In the rows, 128 means zero.
A single turn carries every row of the set below to another of its rows. Some are shown first; where does it send the rows asked next?
tevup: [134  89  87 118 117 113 158 119 128 136 116 115 104 141 164 158 117 111
 147 142 138 125 136 146 112 104 134]
kimur: [113 110 150 117  96 103 138 163 183 141 121  76 111 129 120 130 159 145
 158 157 137 110 104 129 133 130  99]
pige: [133 152  96 130 141 105 104 161 116 155 128 153 125 169 109 134 131 156
 145 131 135 109 119 107 116 137 123]
dolo: [157 136 121  86 127  94 131 125 150 114 100  93 135 127 130 164 128 134
 151 129 117 131 107 130  88 150 101]
Zigik: [110  91 146 122 156 104 108 127 190 129  93 120 113 139 139 146 139 111
 145 147 126 120 127 124 134 129 139]
Sades: [149  93 138 105 144 107 156 125 139 106 151 110 125 144 130 182 125 104
 137 144 116 134 136 119 100 129 113]
Daza: [121 114 121  94 127 101 160 150 128 123  83 114  93 134 156 135 126 159
 164 120 115 130 129 126 105 121 102]
gugo: [139 146 123 127  71  83 124 184 135 126 131 133 111 135 111 134 152 150
 132 167 128  97 129 139 134 142 132]
Kotov: [137 123 172 118 114 128  79 131 148 118 121 126 120 105 147 156 119  99
 131 139 127 111 160 123 116 144  97]
Bib: [136 125 115 128 150 123 124 126 113 136 132 124 114 122 142 143 163 109
 110 155 111  74 157 119 112 153 155]
dazi: [146  75 146 135 105 117 137 164 149 153 131 108 116 138 127 110 173 160
 140 122 151 134 105 135 121 131  92]
Zime: [162 124 113 129 120 121 116 147 144 171 156 123 142 107 100 146 144 142
 171 130 123 111 141 125  75 155  85]
bube: [112 138 106 121 115  95 129 156 128 157 128 131  96 109  99 118 136 149
 180 168 111 107 146 135 113 158  93]
feb: [128 118 150 126 144  77 137 147 120 144 132 144 101 128 142 138 139 142
 152 147 141  86 167 159 114  93 149]
bam: [160 135 154 145 137 121 142 161 147 147 133 160 127 155 100 156 122 123
 131 119  92 104 158 132 128 159 109]
Gotuz: [138 148 129 112 125 110 144 134 122  97 106 113 124 146 117 163 140 146
 139 143  93 125 172 123 103 121 111]
gimug: [149  89 111 107 125 118 162 163 106 137 137 119 115 156 145 144 110 134
 129 103 105 133 113 112 121 130 127]
tig: [122 113 147 134 103 102 155 156 169 171 121 105 141 130 147 127 125 152
 157 136 161 112 116 147 136  98 137]
dob: [140 128 178 133 109 131  96 133 159 124 130 125 112 104 154 150 129 110
 126 139 104 112 173 140 121 141 104]
kuve: [156 104 126 148  91 102 105 162 126 119 140 124 102 124 155 128 162 151
 129 157 155 107 139 154 124 120 148]
Bil: [130 144 133 129  78 119 133 180 135 160 138 147 111 120  99 158 135 134
 125 162 108 116 145 128 103 157  89]
Loze: [156  85 141 121 120 150 145 149 147 166 155 133 146 141 124 143 148 148
 156 124 159 112 146 106 108 101 122]
Gaz: [138 120 141  88 155 117 146 155 163 192 107 128 133 129 143 140 134 135
 119 117 151 121 133 116  91 132  95]
zuzem: [152 103 135 106 135 108 122 133 133 182 117  94 128 139 116 103 142 135
 130 103 114 107  92 150 136 145 121]
Fumaz: [157 116 113 126 126 126 104 151 135 159 143 122 154 118  85 149 142 132
 164 136 127 113 160 107  84 144  88]
Gorav: [115 134 173 135 121 100 119 173 156 135  87  94 146 106 141 138 106 130
 141 142 116 105 128 121 132 147 120]
nos: [124 120 145 130 102 126 117 159 179 147 141  74 116 100 134 168 132 115
 145 174 114 103 123 129 104 146 109]
danu: [149 101 117 115 125 105 149 154 111 139 123 142  97 135 132 100 144 136
 145 187 128  95 120 136 153 152 135]
podo: [146 139 102  92 105 134 131 116 116 139 138 116 129 148 122 169 111 130
 119 122 131 147 139 129 103 124 120]
bir: [151  96 134 142  95 143 128 162 131 178 141 139 115 118 122 141 147 142
 122 129 133 141 130 137  89 149  77]
Munez: [110 107 169 112 161 109 125 143 155 138 130 102  93 141 108 130 138 142
 178 140  90 105 127 123 134 130 112]
bipu: [123 135 100 123 125  94 126 156 118 153 103 122 120 111  93 117 133 143
 169 181 118 107 149 131 114 159  98]
Rupi: [128 110 146 124 110 122 160 165 155 168 103 107 145 130 149 123 121 159
 150 138 159 105 109 126 138 111 147]
Mab: [178 107 134 131 162 107 130 152 137 146 167 105 125 116 146 151 131 120
 143 126 128  79 136 140 106 156 157]
Vavo: [151 161 114 129 106  82 102 142 145 164 103 149 135 142 112 148 113 132
 150 134 125  94 122 164 121 128 139]
pelu: [133 146 122 111 152 118 145 180 153 165 127 149 122 159 120 144 128 148
 141 116 139 109 145  92 107 147  92]
vuka: [176  93 136 104 109 138 103 119 128 132 147 149 106 130 155 130 140 106
 122 152 146 102 126 134 138 144 127]
mas: [137  83 159 106 165  97 122 145 170 168  98 116 142 133 142 136 139 124
 119 129 128 130 104 124 109 123 123]
Gobo: [159  87 154 135 129 125 155 151 151 165 171 127 145 133 125 140 155 153
 159 126 152 117 140 125 101 107 112]
luv: [121 137 108 131 146 110 105 129  85 151 129 147 113 143 127 130 153 145
 124 155 129  98 141 125 106 118 143]
fazuz: [162 118  88 132 119  93 147 151 123 114  87  99 132 144 149 141 133 135
 146 132  91 103 125 135 116 131 138]
Rosaz: [132 120 143 113 127 144 150 118 137 182 118 141  98 135 126 125 136 133
 124 109 146 123 167 158 124 132  96]
Vupo: [128 136 163 148 105  96 121 172 177 143 105  93 145 113 144 141 109 122
 142 136 100  99 127 137 137 141 123]
somet: [153  91 143 156 112 136 104 156 142 136 157 103 106  99 164 160 143 122
 127 164 128 113 148 142  95 133 130]
bepet: [125 123 109 123 138 125 112 116 175 127 106 113 110 124 145 152 145  96
 133 149 126  86 144 125 128 164 154]
vovul: [169 110 138 112  98 133  99 112 129 139 154 139 101 120 154 119 145 121
 114 145 137 115 131 157 138 145 131]
Fasi: [144 105 123 119 115  95 139 155 112 137 151 137  92 134 122  98 146 142
 142 167 112 104 115 141 157 157 135]
vob: [130 139 121 108 142 136 104 112 173 158 137  99  95 112 134 159 114 128
 179 141 143 102 135 146 103 148 126]

pelu turns into Bib
tevup turns into Daza
vuka turns into Rupi
Now find these:
nos turns into bir
bam turns into Mab
bube turns into dob

A single turn carries every row of the set below to another of its rows. Some are shown first; where does it send the rows asked next?
suv: [134 115 148 142  81 156 124 139 119 132 150 169 108 140  96 113 142 119
 127 155 114 113 123 156 112]
Bifad: [ 89 120 110 120 118 110 120 136 155 121 104 160 144 145 142 142 142 112
 129 149 139 130 115 106 136]
dem: [131 131 117 149 105 113 142 122 118 124 169 175 112 150 123 152 114 136
 127  93  92 148 165 121 131]
moze: [128 124 121 112 130  84 115 157 115 124 125 142  61 147 104 129 133 107
 115 131 138 120 147 116 124]
tumo: [142 136 112 118 148 162 146 100 104 107 158 139 110 122 119 110 157 129
 136 141 121 113 140 101 151]
nobor: [136 109 115  74 110 136 133 133 126 109 147 138 113 122 117 118 110 141
 136 108 122 138  95 106 126]
rif: [135 137 137 171 140  95 139 133 114 143 103 131 111 120 118 112 126 121
 132 146 141 154 155 174 132]
murub: [131 129 100 140 114 174 129 107 132  96 135 120 147 105 147 123 144 124
 137 128 109 132 150 101 134]
Bab: [153 149  89 150 120 113 118 130 119 154 108 152 140 122 151 180 133 120
 138 137 122 140 154 111 129]
pedaf: [130 162 126 147 116 143 150 116 105  87  99 137 120 119 116 141 143 142
  88 137 154 136 141  97 113]
dor: [126 135 133 156 123 157 126 139 120 120  93 131 115  99 117 135 102 124
 124 168  78 139 104 143 126]
tolib: [139 153 128 112 113 113 122 117 107 161 122 163 112 133 130 169 175 128
 158 128 106 136 147 116 126]
zokig: [132 136 147 132 119 108 125 138 105 143 133 110  92 122  96 118 132 120
 169 117 133 163 158 154 152]
Vozen: [147 123 161 127 108  99 114 155 113 106 101 122 155 115 132 121 149 139
 116 132 109 178 144 130 133]
nafem: [133  90 131 148  89 123 145 156 121 120 142 116 106 104  76 140 131 133
 110 129 104 124 136 100 149]
Kotan: [154 136 138 149 123 160 134 153  90 110 143 134  99 115  86 139  94 131
 123 155  96 143 115 123 151]
Pinu: [110 139 119 102 115 166 112 133 154 127 126 143 129 109 127 126 132 158
 106 144 114 149 166 114 102]
nuf: [146 146 125 175 117  77 127 137 118 100 129 123 121 163 132 130 121 120
 124 140 131 145 104 139 128]
keso: [137 142 140 107 119 120 133 117  99 118 109 209 105 135 139 123 133 110
 150 119 137 148 137 121 124]
lepo: [133 132 112 145 105 102 111 134 149 118 104 141 113 110 102 102  68 135
 107 145 120 144 133 101 134]

suv turns into pedaf
lepo turns into nobor
Now find these:
rif turns into Kotan
keso turns into nuf
zokig turns into dor

A single turn carries every row of the set below to another of its rows. Some are shown first; where does it send the rows asked next?
kul: [ 94 120  76 119 157 104 155  89 130 152 128 122 107 116 129  98 121 111
  60 130 125 149 135 133 116 127 100 130 116 150]
zege: [ 98  96 165  99 194 131 163 134 119  96 171 128 138 120 142  60 120  92
  60  84 104 131  88  87 142 107 152  96 133 149]
Magef: [ 91 133 144 123 160 155 138 145 107 132 140 135 141 110 122  79 149 113
  95 113 129  92 130 140 146 132 123 122 110 161]
dabok: [145 115 133 109 177 105 138  91 126  82 199 126 152 100 136  75 118  74
  82 104 142 110 106 109 133 117 105 112 120  99]
Rafir: [100 106 102 100 180  71 156  88 121 145 150 103  88  89 154  85 140 122
  71 142 123 132 143 135  97 154 115 118 148 146]
ver: [109 114 168  80 186 134 150 137 114  96 168 132 135 109 132  49 123 103
  64  85 113 152  98 114 127 102 158  98 127 133]
rog: [ 91  87  91 123 159  96 136  95 119 137 156  88 106 103 139  95 124 107
  37 143 124 133 142 114 132 155  96 116 140 153]
ditu: [ 94 114 156 117 171 134 146 143 120 112 153 118 139 107 121  80 153 108
  92 130 129  66 136 122 156 148 117 116 134 163]
sona: [ 85  87  78 113 167  97 136  97 128 141 148  95 105 113 128  86 124 103
  52 153 138 124 148 112 129 145 100 110 142 151]
neme: [129  88 121 127 195 114 147  94 104 125 196 131 136 108 148  63 128  64
 113  86 131 111 101 120 110 105 125 102 130 105]
mudul: [ 96  92 163  78 190 110 153 127 103  75 177 130 133 105 138  58 123 116
  81  85 108 135 103 101 138 101 157  94 128 150]
bag: [102 110  89  93 183  76 167  88 136 144 136 109  94  99 143  91 137 113
  80 143 132 127 154 130 103 140 120 122 143 145]
rogu: [124  85 161  82 196  95 101 106 143 117 170 103 138 134 151  74 147 132
  43  95 139 113 123 109 141 113 121  88 137 110]
kod: [106  86 139 109 181 111 106  97 116 128 151 121 147 142 164  93 138 139
  55  65 123 136 114 113 149  84 122  99 107 130]
sutem: [130  85 164  99 207  88 149  96 142 141 153 124 128 138 160  87 157 129
  70  65 111 121 113 126 119  93 130 106 133 115]
buto: [ 99 122 157 113 173 123 160 134 108 118 144 136 128 101 123  79 161 122
 122 119 119  82 135 149 134 131 126 124 130 159]
Gaduv: [124 118 106 106 187 120 130  94 106 107 184 126 155  92 173  84 118  75
  97  77 147 111 119  98 131 109 139 107  97 123]
Levom: [ 97 122  88 117 159  99 155  92 123 163 140 117 102 101 140  98 125 115
  49 114 114 152 133 135 107 143 105 133 109 152]

neme turns into Gaduv
rogu turns into sutem
Rafir turns into Levom
Now find these:
mudul turns into ver
Magef turns into ditu
bag turns into kul

A single turn carries every row of the set below to another of its rows. Some are shown first; where does it send the rows asked next?
nav: [135 147 149 112 137 131 160 142 137 192 147 140 123 110 128 152 112 122
 147 153]
Mep: [151 125 140 112 130 142 145 116 100  99 159  86  94 115 144 124 111 124
 152 139]
sef: [138 148 139 114 141 132 160 141 134 176 156 130 102 101 122 148 109 120
 150 152]
beku: [119 124 139  99 105 154 149 104 128 177 122 105 170 148 154 156 120 114
 137 128]
kodar: [121 128 128 110 133 144 110 100 108 127 156 125 162 167 116 144 107 115
  88 174]
Rugiv: [123 142 114 109 125 136 163 111 104 110 190  96 107 106 118 128 120 118
 154 154]
felo: [144 130 159 108 125 141 159 111 106 178 127 112 180 137 164 108 113 140
 153 131]
rafe: [110 135 138 114 133 119 127 118 106 113 160 148 174 149 109 148 104 134
 110 191]
fite: [133 146 154 114 142 127 148 142 133 192 150 153 138 121 121 153 112 124
 133 165]
Vol: [127 129 109 112 133 149 121  99 106 103 168 100 119 145 112 138 101 111
 103 164]
ranuv: [138 122 181 107 127 132 124 120 101 153 132 139 186 161 152 138 125 132
 123 157]
vakam: [112 141 143 109 134 124 132 112  97 133 182 147 180 149 110 134 125 125
 110 187]
navev: [152 135 130 121 153 135 132 107  86 107 170 106 127 132 123  92  95 136
 122 165]
Kur: [114 137 148  99 104 136 174 114 119 178 151 118 175 124 151 144 138 123
 168 135]
dafol: [121 142 147 113 104 149 162 109 129 163 110 117 165 125 164 142 136 131
 164 133]
lesef: [126 125 120 100 106 159 159 102 128 154 134  79 128 127 151 150 115 111
 153 118]
kivor: [140 125 166 113 144 129 108 116  91 113 156 137 160 160 129 128 114 131
 103 178]
Pibe: [131 148 114 125 128 148 147 104 112  90 153  98  98 110 129 125 118 126
 146 154]
Fomez: [139 148 135 118 149 130 151 140 129 160 167 134  95 104 110 145 104 120
 136 166]
Kono: [120 147 145 124 135 136 116 106 107 120 141 150 176 155 123 133 124 134
 103 187]
Lebo: [147 122 156 104 115 145 160 119 111 139 134  87 120 116 166 133 122 125
 172 119]
vot: [128 144 126 118 110 153 167 107 126 129 128  93 117 104 154 134 127 127
 171 129]
munun: [138 135 132 136 152 129 125 112 109  87 173  85 126 131 113 132 110 127
 125 173]
fofe: [148 126 147 116 146 134 119 116  90  87 170 111 114 138 125 121 107 126
 118 167]
Kiz: [126 149 122 127 140 140 121 104 103  85 159 126 127 135 113 125 116 130
 112 183]
zoven: [110 138 156 102 117 128 150 115 111 172 158 144 201 147 134 142 136 126
 133 164]
Lere: [127 131 167 128 138 125 124 116 120 151 137 119 204 160 136 148 125 133
 121 169]
Zub: [117 133 127 105 104 135 180 120 128 138 138  97 131 104 147 153 112 130
 180 131]
nepom: [116 144 157 117 117 141 137 108 121 158 116 146 195 150 148 142 134 135
 129 161]
zugo: [117 125 143 103 119 147 125 103 118 165 133 127 188 169 138 153 116 117
 105 156]
pituk: [121 135 113 112 120 132 164 117 116  98 163  96 105 103 122 143 101 128
 160 152]
zot: [117 137 118 117 135 123 137 116 105  85 174 121 126 125 103 141  98 130
 125 182]
mifek: [120 140 126 103 108 140 182 112 116 148 166  93 129 103 143 137 131 120
 178 131]
babas: [142 130 162 113 139 133 136 110  97 165 138 133 194 155 146 105 109 142
 122 158]
mavep: [154 133 126 117 139 143 156 108  96 121 160  84 112 114 141  95  98 135
 153 139]
timig: [140 133 129 132 135 137 152 113 121 106 158  62 112 111 134 137 115 124
 159 143]
Nolo: [107 132 154 107 117 122 144 121 118 153 136 149 200 150 132 158 115 136
 131 170]
Zimel: [146 133 148 118 153 131 123 108  86 129 160 130 170 154 126  97 100 141
 108 175]
pomub: [120 143 121 113 138 128 138 110  94 102 198 122 133 130 103 127 119 121
 120 181]
nasug: [136 130 146 125 121 139 164 116 133 146 134  68 145 115 156 146 125 126
 175 126]
soral: [110 130 148 103 102 130 170 121 128 166 125 124 180 127 151 160 118 134
 165 140]
tivi: [137 149 140 119 153 126 140 140 125 160 169 148 110 116 104 145 104 121
 122 177]
tupup: [134 148 149 117 150 125 138 141 128 176 159 157 132 125 110 149 108 123
 120 176]
Mekur: [129 130 165 123 122 133 151 118 132 168 123  95 190 140 157 151 130 131
 156 139]
torug: [131 133 152 135 153 122 112 113 109 109 162 112 172 156 115 139 115 130
 106 186]
gima: [130 128 106 107 120 157 145 100 116 116 158  77 102 125 130 141 105 109
 136 136]
Ridat: [139 121 176 102 114 140 149 120 113 165 120 113 167 140 171 139 128 131
 157 128]
kilin: [150 130 140 111 127 145 169 110 106 155 138  87 139 116 160 102 107 136
 169 122]

kodar turns into zugo
felo turns into kilin
Now find these:
Mep turns into fofe
Kur turns into mifek
rafe turns into Nolo
tupup turns into fite
munun turns into torug
Kono turns into nepom

